Each row has a hidden score. How much does it go up from the first row of each pair to the second? 10 means little or no change, 20 a big rise and 0 a big fall. The score is a weighted sum of the row's numbers plus the product of two more (or one squared), each taken from its middle value.
[-23 -25 -28 -26 -10 1 4 -10 -12 9 43 28 25 32 -21 -56]
[-33 -19 -16 -28 -7 32 16 -12 -11 19 40 9 7 21 -1 -33] ~ 15
[43 57 57 32 5 -9 -16 -36 -29 2 -1 -14 -16 -20 -14 -22]
[-27 12 5 -45 -44 21 48 65 57 45 -36 -54 -49 -11 61 60] ~ 16
[33 -26 -29 42 29 -52 -47 0 -1 -54 -22 38 40 1 -31 5]
[31 -25 -27 31 29 -46 -46 -3 -1 -53 -17 37 40 5 -34 2] ~ 13
[-24 12 7 -42 -41 29 46 48 45 36 -26 -49 -44 -3 55 53]
[-1 17 21 8 6 18 6 -23 -23 10 14 -10 -14 -9 3 -5] ~ 10
[-34 -30 -32 -24 5 25 10 -4 -12 12 33 20 18 22 -6 -30]
[10 -26 -28 15 17 -32 -28 -8 -8 -29 5 32 37 18 -28 -15] ~ 14
[-26 15 9 -53 -51 26 52 62 57 42 -36 -59 -50 -4 65 63]
[35 -25 -25 40 27 -54 -47 -2 -1 -56 -22 39 41 -1 -31 6] ~ 8
[-41 -33 -25 -13 12 25 15 -12 -15 8 38 15 10 11 -4 -17]
[-36 -30 -26 -13 12 27 12 -11 -19 11 33 13 9 12 -2 -17] ~ 7
[-24 18 10 -49 -49 28 52 61 53 41 -34 -58 -49 -6 64 61]
[38 54 55 31 6 -4 -16 -31 -21 2 -4 -14 -17 -22 -14 -18] ~ 10
[-44 -17 -10 -17 -3 31 27 22 17 25 -5 -18 -16 2 27 25]
[38 48 49 29 3 -5 -13 -33 -27 -1 0 -9 -15 -21 -10 -19] ~ 16
[8 52 43 -21 -33 18 35 23 19 33 -25 -54 -53 -25 40 42]
[35 46 49 33 11 -3 -17 -31 -21 4 -5 -10 -13 -20 -18 -21] ~ 7
[32 -25 -28 42 33 -55 -47 0 -1 -55 -20 35 41 -1 -37 12]
[-31 -18 -15 -23 -6 24 16 -9 -17 17 36 12 6 15 3 -31] ~ 9
[-29 -15 -14 -26 -12 24 17 -13 -15 20 39 12 6 18 3 -34]
[23 -29 -40 7 9 -47 -39 3 4 -33 4 50 52 22 -43 -38] ~ 11
[-38 -20 -18 -23 -4 20 18 -13 -14 20 41 11 6 17 -1 -27]
[-24 9 5 -40 -42 23 49 53 43 39 -31 -52 -45 -8 59 61] ~ 12
[9 44 39 -22 -32 29 33 19 21 29 -24 -53 -51 -21 42 42]
[-26 8 5 -41 -37 31 46 44 40 35 -22 -47 -41 -2 55 49] ~ 10
[38 53 57 31 6 0 -14 -34 -22 -1 -2 -13 -15 -18 -13 -25]
[-34 -31 -30 -25 4 31 14 -9 -13 5 35 19 16 24 -4 -32] ~ 12
[-33 -19 -18 -24 -6 25 15 -11 -17 18 38 13 6 15 8 -28]
[34 -25 -27 41 34 -51 -52 -1 3 -54 -26 38 43 -3 -38 5] ~ 6
[34 52 52 24 8 5 -7 -23 -17 4 -14 -22 -24 -29 -3 1]
[-19 2 9 -7 -7 28 24 8 4 14 -3 -20 -23 -6 29 16] ~ 8
[33 -27 -28 43 34 -55 -49 -1 0 -56 -23 36 40 1 -35 12]
[39 54 53 22 4 1 -10 -27 -18 3 -7 -17 -22 -26 -6 -12] ~ 13
[-28 10 7 -41 -41 21 47 49 43 39 -24 -48 -45 -7 56 58]
[40 54 54 25 6 2 -11 -36 -22 -1 -2 -16 -20 -21 -9 -15] ~ 9
[11 48 39 -16 -27 22 33 17 15 29 -26 -54 -53 -27 43 44]
[41 58 59 31 4 -13 -16 -37 -24 -1 -1 -13 -18 -25 -19 -20] ~ 11
[-26 6 6 -41 -42 28 47 51 38 33 -24 -45 -41 -6 58 52]
[35 -27 -26 47 35 -51 -53 4 6 -51 -29 38 43 -2 -39 5] ~ 1
[48 59 61 39 10 -7 -22 -37 -23 3 -6 -14 -16 -26 -18 -25]
[-34 -17 -16 -21 -1 26 12 -10 -11 22 36 12 8 15 -5 -32] ~ 7
[19 52 46 -18 -36 18 33 21 15 26 -28 -54 -55 -28 49 40]
[-21 -3 5 -4 2 25 9 -16 -13 13 26 5 3 13 -4 -31] ~ 2
[-41 -21 -12 -20 -6 28 26 17 12 21 6 -11 -13 3 30 20]
[-25 11 2 -36 -35 25 43 50 46 40 -30 -46 -41 -6 53 52] ~ 9
[-36 -31 -25 -14 13 34 13 -13 -13 9 33 13 9 16 -3 -18]
[29 -28 -26 41 27 -60 -48 -3 1 -55 -20 37 42 2 -40 7] ~ 8
[-23 -27 -32 -23 -5 8 4 -7 -14 7 39 27 27 30 -17 -51]
[21 -32 -39 11 12 -44 -40 0 4 -34 0 46 51 18 -40 -25] ~ 10
[47 63 62 32 -1 -8 -15 -37 -30 2 -4 -14 -20 -23 -6 -24]
[20 -29 -40 8 8 -54 -37 0 4 -37 6 47 51 22 -40 -28] ~ 9
[-30 -26 -15 -6 11 16 5 -6 -7 8 25 18 16 17 -14 -33]
[-38 -27 -26 -25 -6 27 19 8 1 24 21 5 3 12 5 -7] ~ 8
[-38 -32 -29 -23 1 19 15 -5 -13 9 37 20 16 21 -7 -28]
[33 -28 -25 36 31 -46 -46 -2 4 -54 -21 36 40 1 -38 7] ~ 12
[-33 -20 -17 -24 -1 29 13 -10 -13 21 35 13 9 16 -4 -32]
[38 55 56 32 1 -8 -13 -35 -23 -1 3 -14 -17 -24 -17 -21] ~ 13
[-39 -29 -30 -29 -3 23 20 -10 -14 16 40 15 10 20 -1 -26]
[39 52 56 29 5 -2 -13 -37 -23 -1 -1 -11 -15 -19 -15 -22] ~ 10
[14 47 41 -14 -27 21 31 16 11 28 -24 -50 -50 -26 45 34]
[16 29 35 18 6 9 -5 -29 -24 -1 6 -7 -13 -15 4 -12] ~ 6
[-25 15 9 -49 -50 24 50 67 59 48 -39 -58 -50 -7 60 62]
[-34 -33 -30 -21 8 23 10 -4 -12 10 33 21 19 19 -9 -32] ~ 7
[39 51 52 28 8 -1 -15 -35 -22 5 -2 -11 -15 -25 -15 -21]
[14 49 41 -17 -37 21 33 20 17 29 -26 -50 -53 -24 47 38] ~ 11
[31 -23 -25 41 35 -49 -48 -2 6 -48 -19 36 39 0 -36 7]
[-39 -23 -19 -23 -3 23 17 -10 -11 18 40 11 6 15 -3 -26] ~ 12
[0 -27 -23 30 34 -19 -24 -7 -13 -30 -3 23 24 1 -19 8]
[-23 7 7 -37 -32 26 40 43 40 37 -25 -43 -39 -10 47 46] ~ 16
[35 -25 -23 41 32 -50 -49 -2 3 -56 -24 36 42 1 -37 9]
[29 -27 -26 39 28 -60 -47 0 2 -54 -22 37 41 1 -40 10] ~ 9
[22 34 40 21 5 5 -4 -25 -21 3 -1 -11 -18 -17 2 -9]
[22 -27 -48 -15 -16 -60 -33 2 2 -26 24 56 60 40 -47 -61] ~ 11
[35 -25 -23 40 28 -49 -48 0 4 -56 -22 37 42 4 -36 4]
[-35 -32 -24 -16 11 31 13 -13 -14 10 34 14 10 15 -4 -21] ~ 10
[-27 12 4 -41 -38 26 48 53 40 39 -27 -51 -45 -7 57 60]
[19 -31 -39 10 8 -46 -34 0 -5 -34 6 43 48 21 -36 -25] ~ 13
[-35 -19 -19 -24 -3 28 17 -9 -15 21 35 9 7 16 -1 -26]
[43 58 53 31 0 -13 -17 -38 -28 -1 2 -11 -16 -22 -17 -20] ~ 11
[-29 -29 -32 -29 -7 2 6 -8 -9 11 46 28 27 28 -19 -52]
[44 58 60 34 6 -8 -18 -34 -21 3 -5 -13 -16 -24 -18 -24] ~ 10
[-20 -28 -29 -26 -4 11 2 -10 -9 5 38 30 28 33 -19 -52]
[-35 -32 -32 -22 7 25 11 -6 -12 11 32 20 18 18 -9 -33] ~ 7
[-21 -4 2 -16 -4 16 10 -25 -25 11 37 9 4 15 -4 -33]
[14 35 38 12 3 12 9 -15 -16 6 -8 -24 -29 -25 6 17] ~ 10
[-34 -31 -34 -20 5 25 15 -7 -17 8 37 19 18 23 -4 -29]
[-25 8 6 -46 -47 23 51 59 48 37 -30 -52 -48 -7 65 61] ~ 13
[40 56 55 33 9 -3 -18 -33 -21 4 -6 -12 -16 -23 -16 -21]
[-37 -18 -15 -25 -6 21 18 -11 -12 21 41 10 6 19 -1 -30] ~ 10
[-29 12 5 -47 -50 21 52 64 50 42 -34 -59 -49 -7 64 66]
[4 27 29 4 1 22 19 -6 -9 13 -10 -30 -29 -19 19 21] ~ 8
[34 -26 -28 41 31 -55 -47 -1 -1 -50 -23 35 40 5 -34 11]
[32 -24 -28 38 31 -48 -50 -1 5 -51 -25 37 42 0 -40 3] ~ 7
[36 -25 -26 39 29 -52 -50 -2 5 -55 -24 37 41 3 -36 7]
[36 -26 -30 43 34 -55 -49 1 -2 -53 -25 37 42 1 -37 11] ~ 8
[-47 -18 -10 -19 -6 25 30 19 14 22 7 -17 -16 1 29 25]
[1 27 28 -4 -4 31 18 -4 -3 12 -9 -29 -29 -14 20 21] ~ 10
[-41 -23 -12 -17 -7 30 25 14 6 18 8 -10 -13 2 29 16]
[-24 2 -1 -26 -14 29 29 16 12 26 -5 -24 -24 -2 32 23] ~ 10
[22 -29 -40 5 5 -41 -35 -1 1 -37 5 45 50 25 -39 -29]
[-28 14 10 -51 -52 18 54 63 56 43 -31 -58 -53 -7 62 65] ~ 6
[-36 -22 -16 -27 -2 31 15 -10 -9 19 35 10 6 20 0 -27]
[-38 -19 -14 -20 3 25 19 -11 -16 18 34 7 1 12 4 -18] ~ 8
[-47 -22 -13 -16 -1 25 26 14 8 18 9 -12 -13 2 24 18]
[36 -26 -26 38 29 -49 -50 0 3 -56 -24 37 41 6 -37 7] ~ 12
[34 -23 -26 42 36 -51 -50 0 2 -50 -25 37 41 -1 -38 3]
[-21 -21 -8 19 28 15 -6 -11 -7 -6 0 8 8 -4 -6 8] ~ 5
[3 23 29 13 6 5 -2 -26 -21 6 17 -5 -9 -4 -8 -22]
[-41 -24 -23 -23 -2 22 19 -10 -12 20 39 12 6 17 -1 -23] ~ 9
[5 27 27 -2 -7 23 18 -4 -8 9 -5 -26 -31 -19 26 21]
[45 59 58 31 1 -7 -14 -35 -26 -1 -4 -12 -18 -25 -7 -19] ~ 15
[-28 1 2 -41 -32 32 43 46 38 31 -19 -42 -37 0 50 47]
[-42 -16 -3 -20 -6 32 32 20 19 20 -2 -20 -19 3 29 24] ~ 10
[-34 -21 -20 -28 -5 33 17 -11 -7 20 38 11 6 22 -2 -33]
[-19 12 10 -42 -45 22 45 51 39 33 -25 -47 -46 -9 59 55] ~ 12
[-23 13 8 -47 -55 20 52 66 54 39 -36 -55 -52 -7 70 66]
[-48 -22 -12 -16 -1 25 27 14 8 22 8 -11 -14 5 24 22] ~ 2
[-35 -14 -12 -26 -8 17 16 -12 -15 21 39 10 5 18 -3 -34]
[-36 -19 -17 -21 0 26 16 -12 -20 19 38 10 6 14 3 -22] ~ 11
[42 -25 -26 47 32 -61 -55 2 7 -57 -28 40 45 -1 -39 3]
[-22 6 14 -12 -5 34 27 10 6 18 -6 -28 -25 -5 29 24] ~ 10
[-32 -34 -35 -26 1 25 16 -1 -14 6 34 20 15 23 0 -25]
[-28 11 6 -48 -43 26 49 57 52 39 -32 -53 -47 -3 61 61] ~ 11
[19 38 38 23 5 5 -3 -22 -21 8 -4 -18 -19 -20 -1 -7]
[37 -26 -30 41 33 -58 -49 -1 -1 -57 -23 37 42 2 -36 10] ~ 11
[38 50 52 30 6 -1 -15 -36 -22 -2 -2 -12 -14 -18 -14 -19]
[14 30 36 18 10 8 -7 -28 -20 -1 2 -9 -12 -9 -5 -12] ~ 9
[37 51 54 30 5 -11 -13 -37 -24 -2 2 -11 -17 -22 -15 -19]
[26 -25 -25 40 33 -56 -44 -4 2 -53 -18 36 37 -1 -36 12] ~ 10
[-35 -21 -20 -22 -1 25 17 -11 -15 21 36 10 8 19 2 -27]
[24 -31 -41 14 15 -49 -41 1 5 -35 -3 47 51 19 -42 -25] ~ 11
[23 35 39 21 6 7 -5 -24 -20 2 1 -9 -16 -17 0 -11]
[35 47 47 23 3 3 -13 -36 -24 1 4 -10 -14 -16 -13 -18] ~ 10
[-35 -33 -29 -24 5 32 15 -5 -11 8 32 17 15 21 -4 -23]
[-23 -26 -30 -29 -8 14 8 -8 -10 8 43 28 26 30 -15 -54] ~ 11
[33 -25 -27 38 28 -58 -48 -2 0 -54 -18 38 41 1 -38 7]
[-28 12 6 -45 -43 24 51 61 48 40 -33 -57 -49 -6 63 65] ~ 11
[35 52 52 24 4 -7 -8 -32 -25 4 0 -16 -20 -25 -12 -13]
[-35 -17 -17 -28 -5 30 17 -12 -12 18 37 11 7 23 0 -33] ~ 10
[-44 -24 -15 -21 -2 22 26 22 18 20 7 -13 -14 -1 21 24]
[44 59 61 35 5 -12 -15 -37 -23 -3 -3 -16 -20 -27 -17 -17] ~ 13
[-34 -33 -35 -27 6 29 15 -8 -14 9 35 19 17 23 -7 -31]
[-40 -15 -7 -13 -2 30 25 20 16 24 1 -17 -17 0 22 22] ~ 1
[35 -26 -26 41 34 -52 -50 -1 4 -50 -22 38 43 1 -36 4]
[38 -26 -27 42 31 -56 -55 0 3 -51 -26 39 43 0 -40 7] ~ 8
[25 -32 -42 9 3 -48 -38 1 -1 -37 2 48 50 20 -34 -30]
[-38 -30 -27 -11 13 29 13 -7 -16 11 32 12 8 9 -2 -16] ~ 5
[-34 -32 -29 -23 7 26 9 -6 -12 9 34 19 17 18 -7 -29]
[14 47 41 -16 -31 21 32 18 14 27 -22 -50 -52 -24 49 41] ~ 13
[-20 8 7 -17 -9 28 29 13 4 23 -7 -29 -29 -9 33 28]
[46 59 59 31 0 -7 -16 -36 -26 2 -5 -13 -18 -25 -7 -24] ~ 18
[-30 -2 6 -11 0 24 25 9 6 16 0 -21 -21 -4 22 23]
[-37 -33 -33 -28 3 32 17 -3 -11 7 31 17 16 23 -4 -26] ~ 13
[36 51 51 28 7 -10 -13 -36 -25 -2 -2 -12 -16 -24 -15 -17]
[-43 -19 -12 -15 0 29 28 16 8 24 3 -17 -15 2 27 25] ~ 4
[33 -25 -26 42 29 -59 -47 0 -1 -54 -22 38 39 -1 -39 11]
[25 -31 -40 8 3 -48 -37 -1 -3 -40 2 48 48 19 -32 -30] ~ 12
[38 50 52 30 9 -6 -13 -35 -29 -2 1 -13 -15 -24 -13 -15]
[41 51 53 34 9 -5 -19 -34 -21 2 -5 -10 -16 -25 -19 -22] ~ 8
[33 -25 -25 43 33 -55 -52 2 5 -51 -26 39 43 1 -40 1]
[43 56 58 32 0 -7 -15 -35 -27 -3 -3 -11 -17 -23 -10 -25] ~ 17
[-23 11 9 -41 -38 29 44 47 40 34 -25 -48 -43 -3 55 50]
[-46 -23 -11 -17 -2 30 27 18 6 21 9 -15 -15 2 29 25] ~ 7
[-35 -26 -25 -35 -7 35 19 -10 -12 18 38 12 8 24 6 -25]
[-24 -32 -27 -3 16 10 -4 -11 -12 0 24 26 23 14 -12 -19] ~ 4
[38 52 51 33 8 -6 -14 -35 -24 -2 -4 -15 -18 -23 -12 -16]
[-38 -28 -27 -29 -1 31 18 -5 -10 20 32 15 10 16 5 -27] ~ 9
[-27 12 7 -49 -47 22 50 67 61 46 -35 -57 -50 -9 60 62]
[-22 12 7 -44 -37 26 44 53 46 37 -29 -48 -43 -9 53 52] ~ 9
[44 58 58 28 -2 1 -13 -39 -22 0 -1 -15 -18 -20 -12 -23]
[-34 -19 -17 -20 -1 26 13 -12 -12 23 35 12 7 13 -1 -29] ~ 7
[9 48 44 -20 -32 20 36 18 18 32 -23 -54 -55 -28 41 46]
[14 36 35 11 8 15 6 -17 -18 10 -9 -26 -26 -25 9 15] ~ 7
[21 -30 -49 -21 -22 -50 -31 -1 -2 -22 27 57 59 43 -40 -68]
[-24 8 4 -41 -41 23 45 52 38 36 -22 -44 -41 -7 60 49] ~ 17
[-32 -18 -15 -25 -4 31 16 -13 -11 19 39 12 7 22 -1 -34]
[-23 11 8 -41 -42 22 47 51 42 37 -30 -54 -47 -7 61 61] ~ 10
[33 -28 -27 42 31 -62 -47 -2 3 -54 -23 38 41 1 -38 10]
[17 42 39 -1 -8 22 15 -11 -6 12 -10 -31 -33 -16 18 10] ~ 12
[-35 -19 -16 -18 0 30 18 -12 -18 19 31 4 3 12 6 -14]
[37 -24 -29 42 35 -54 -53 1 3 -53 -27 39 44 0 -41 5] ~ 7
[40 58 57 33 5 -10 -13 -35 -25 -2 0 -14 -20 -25 -15 -14]
[36 -25 -29 40 32 -59 -49 -5 -3 -53 -24 36 41 2 -36 11] ~ 9
[-27 -31 -31 -28 -8 3 5 -8 -10 7 45 31 28 30 -21 -50]
[-36 -21 -20 -24 -2 33 17 -11 -10 20 39 9 5 20 1 -27] ~ 12
[-35 -21 -18 -20 -3 25 16 -14 -17 20 37 14 7 15 7 -27]
[-29 11 8 -45 -47 17 52 61 52 43 -29 -54 -49 -10 59 65] ~ 16
[-18 -25 -33 -28 -10 4 0 -6 -8 10 39 32 30 27 -26 -57]
[-34 -16 -14 -23 -4 26 15 -11 -14 22 36 13 8 17 -3 -35] ~ 8
[-16 -25 -30 -28 -16 1 2 -9 -16 6 41 33 29 31 -14 -63]
[-45 -20 -14 -17 -3 28 28 19 11 22 2 -18 -16 1 30 30] ~ 6
[37 -24 -25 46 35 -54 -54 -2 6 -52 -24 37 40 0 -39 8]
[43 54 59 29 4 -2 -15 -37 -23 -3 0 -14 -18 -23 -15 -20] ~ 14
[-32 -16 -11 -17 7 35 14 -14 -14 12 27 6 3 14 3 -19]
[34 -28 -27 45 37 -50 -49 3 7 -51 -27 36 40 -4 -40 5] ~ 6
[-38 -26 -20 -15 1 23 22 16 12 13 6 -4 -8 1 22 19]
[18 34 32 22 8 4 -2 -25 -23 3 -1 -13 -16 -18 -5 -6] ~ 11
[-35 -19 -20 -19 2 26 15 -10 -16 18 37 8 5 15 3 -23]
[17 54 48 -19 -34 19 32 18 15 30 -30 -55 -56 -29 50 41] ~ 19
[-34 -29 -33 -29 1 30 16 -6 -11 17 37 18 15 22 -3 -31]
[35 50 49 29 5 0 -15 -33 -20 3 -2 -11 -16 -23 -15 -21] ~ 8
[-31 -19 -17 -24 -8 25 16 -13 -17 19 37 14 7 17 6 -34]
[-25 -27 -30 -25 -8 1 5 -8 -11 11 41 31 28 29 -24 -53] ~ 8
[-35 -20 -20 -22 0 26 16 -13 -17 23 35 10 6 13 0 -27]
[-32 -18 -16 -23 -8 27 17 -11 -17 16 37 14 8 17 5 -33] ~ 11
[-26 14 6 -47 -47 21 54 65 53 42 -36 -60 -51 -10 68 67]
[-32 -15 -15 -22 -5 26 11 -13 -13 21 35 12 8 19 -2 -36] ~ 2
[-27 -28 -32 -29 -7 2 7 -6 -13 7 44 30 27 30 -20 -53]
[-26 12 9 -42 -43 27 46 49 43 33 -26 -50 -43 -5 53 53] ~ 11
[-31 -19 -19 -29 -6 30 16 -13 -13 19 41 12 8 22 1 -34]
[47 59 58 34 9 -4 -18 -36 -22 2 -5 -13 -16 -26 -16 -20] ~ 8
[47 60 60 30 5 -4 -16 -34 -20 0 -3 -16 -20 -21 -14 -24]
[33 -26 -27 42 33 -61 -47 -1 3 -54 -23 38 40 -2 -38 15] ~ 9
[-33 -19 -17 -22 0 27 12 -11 -12 23 35 11 8 16 0 -33]
[-42 -30 -20 -13 5 24 22 19 8 16 9 -10 -8 2 17 25] ~ 7
[-24 12 9 -44 -48 25 49 57 47 39 -30 -50 -46 -8 67 56]
[44 58 60 31 -1 -10 -15 -36 -25 -2 -2 -11 -17 -22 -10 -27] ~ 6
[-35 -35 -33 -20 7 27 10 -6 -10 12 32 20 17 19 -10 -28]
[25 40 45 26 7 4 -9 -25 -15 7 -5 -15 -17 -19 -7 -9] ~ 11
[-35 -34 -34 -23 7 27 15 -3 -16 8 32 16 15 19 -2 -23]
[37 -25 -29 41 34 -57 -50 0 1 -56 -25 36 41 -1 -37 10] ~ 9
[-26 8 3 -38 -35 24 44 48 40 35 -23 -49 -42 -7 57 56]
[39 53 52 30 5 0 -12 -34 -18 2 -3 -14 -17 -24 -12 -16] ~ 11
[-18 -25 -28 -13 -4 -14 -7 -11 -9 -5 30 31 30 29 -24 -44]
[-14 -27 -31 -6 3 -6 -13 -10 -7 -3 24 32 34 22 -24 -44] ~ 10
[-8 36 26 -42 -50 26 49 56 49 45 -44 -63 -56 -15 61 56]
[44 -24 -26 43 28 -60 -53 -2 -2 -61 -28 41 43 0 -31 12] ~ 3
[-27 9 5 -41 -38 24 47 51 40 37 -26 -50 -43 -8 57 58]
[-37 -32 -25 -15 13 26 13 -10 -19 11 33 14 10 11 -1 -18] ~ 6
[15 49 42 -15 -25 21 26 17 18 33 -26 -52 -49 -29 36 36]
[36 -25 -24 45 34 -57 -53 0 4 -57 -29 39 42 -2 -40 9] ~ 8
[-23 -1 10 -9 -3 34 22 6 4 16 -3 -20 -22 -5 24 17]
[-12 -22 -25 -11 -3 -6 -12 -6 -9 0 29 32 32 26 -27 -53] ~ 13
[39 -26 -27 38 30 -53 -49 -1 6 -58 -23 39 45 3 -39 5]
[-26 12 7 -45 -43 25 47 63 55 44 -33 -52 -47 -6 61 63] ~ 8
[10 33 34 3 -1 23 14 -6 -3 15 -16 -30 -32 -23 16 18]
[34 -26 -24 39 30 -48 -47 -2 3 -57 -24 36 41 5 -35 6] ~ 12
[8 28 31 11 7 17 8 -18 -19 8 -2 -22 -24 -21 9 15]
[13 52 43 -18 -31 24 32 22 21 35 -30 -54 -51 -28 40 36] ~ 14
[-33 -22 -16 -24 -2 31 17 -12 -13 20 39 11 6 19 -1 -30]
[36 -29 -38 12 6 -59 -47 -1 5 -46 -2 49 56 27 -44 -29] ~ 17
[-33 -18 -12 -19 2 33 17 -10 -13 16 29 3 0 11 5 -14]
[-37 -25 -17 -5 9 17 10 -11 -15 7 32 15 11 13 -8 -26] ~ 9
[-20 16 10 -49 -55 23 49 60 48 40 -34 -54 -50 -9 70 63]
[43 53 53 30 1 -9 -16 -36 -24 -1 -2 -8 -15 -19 -12 -23] ~ 4
[-36 -21 -16 -24 -2 30 15 -14 -11 17 36 12 8 21 2 -28]
[-35 -22 -18 -25 -2 33 18 -10 -14 17 37 11 6 17 2 -26] ~ 9
[36 -24 -27 43 32 -50 -51 0 4 -51 -25 38 41 0 -41 6]
[15 50 44 -18 -29 22 32 14 23 28 -27 -54 -53 -25 39 41] ~ 15
[44 53 54 31 2 -7 -16 -34 -24 -4 -1 -9 -15 -21 -11 -21]
[36 48 50 25 6 2 -12 -34 -23 0 -1 -12 -17 -18 -12 -19] ~ 8
[-39 -29 -24 -9 16 29 10 -10 -11 15 28 16 11 11 -6 -22]
[-34 -15 -4 -2 9 17 11 -14 -18 7 24 6 2 6 -3 -20] ~ 14
[35 -28 -31 40 31 -54 -48 0 -2 -56 -23 38 44 3 -35 9]
[-25 14 9 -55 -55 30 55 66 63 43 -36 -62 -53 -4 68 69] ~ 10
[-34 2 1 -37 -33 27 44 53 45 38 -26 -44 -38 -7 51 52]
[24 -29 -27 35 31 -52 -44 -1 2 -51 -17 36 39 0 -37 8] ~ 9
[34 -25 -27 39 27 -51 -48 -3 2 -58 -21 36 41 1 -35 7]
[37 51 52 27 5 -9 -10 -37 -25 0 2 -13 -19 -24 -15 -13] ~ 9
[43 55 53 32 8 -2 -15 -35 -22 0 -7 -14 -18 -26 -13 -17]
[-22 15 8 -40 -41 26 44 51 45 40 -29 -48 -44 -7 52 54] ~ 8
[-37 -31 -25 -15 9 28 11 -11 -11 11 35 15 12 15 -3 -25]
[47 65 64 31 1 -5 -18 -38 -25 -1 -4 -14 -18 -21 -17 -25] ~ 12
[33 -26 -31 42 31 -52 -46 -2 -1 -57 -22 36 42 1 -37 10]
[44 60 53 29 3 -8 -16 -35 -27 1 -2 -14 -17 -21 -16 -23] ~ 9
[28 -26 -26 35 29 -55 -45 -2 0 -51 -13 37 39 -1 -39 9]
[5 -31 -31 11 20 -23 -26 -4 -3 -32 3 32 34 17 -25 -11] ~ 11
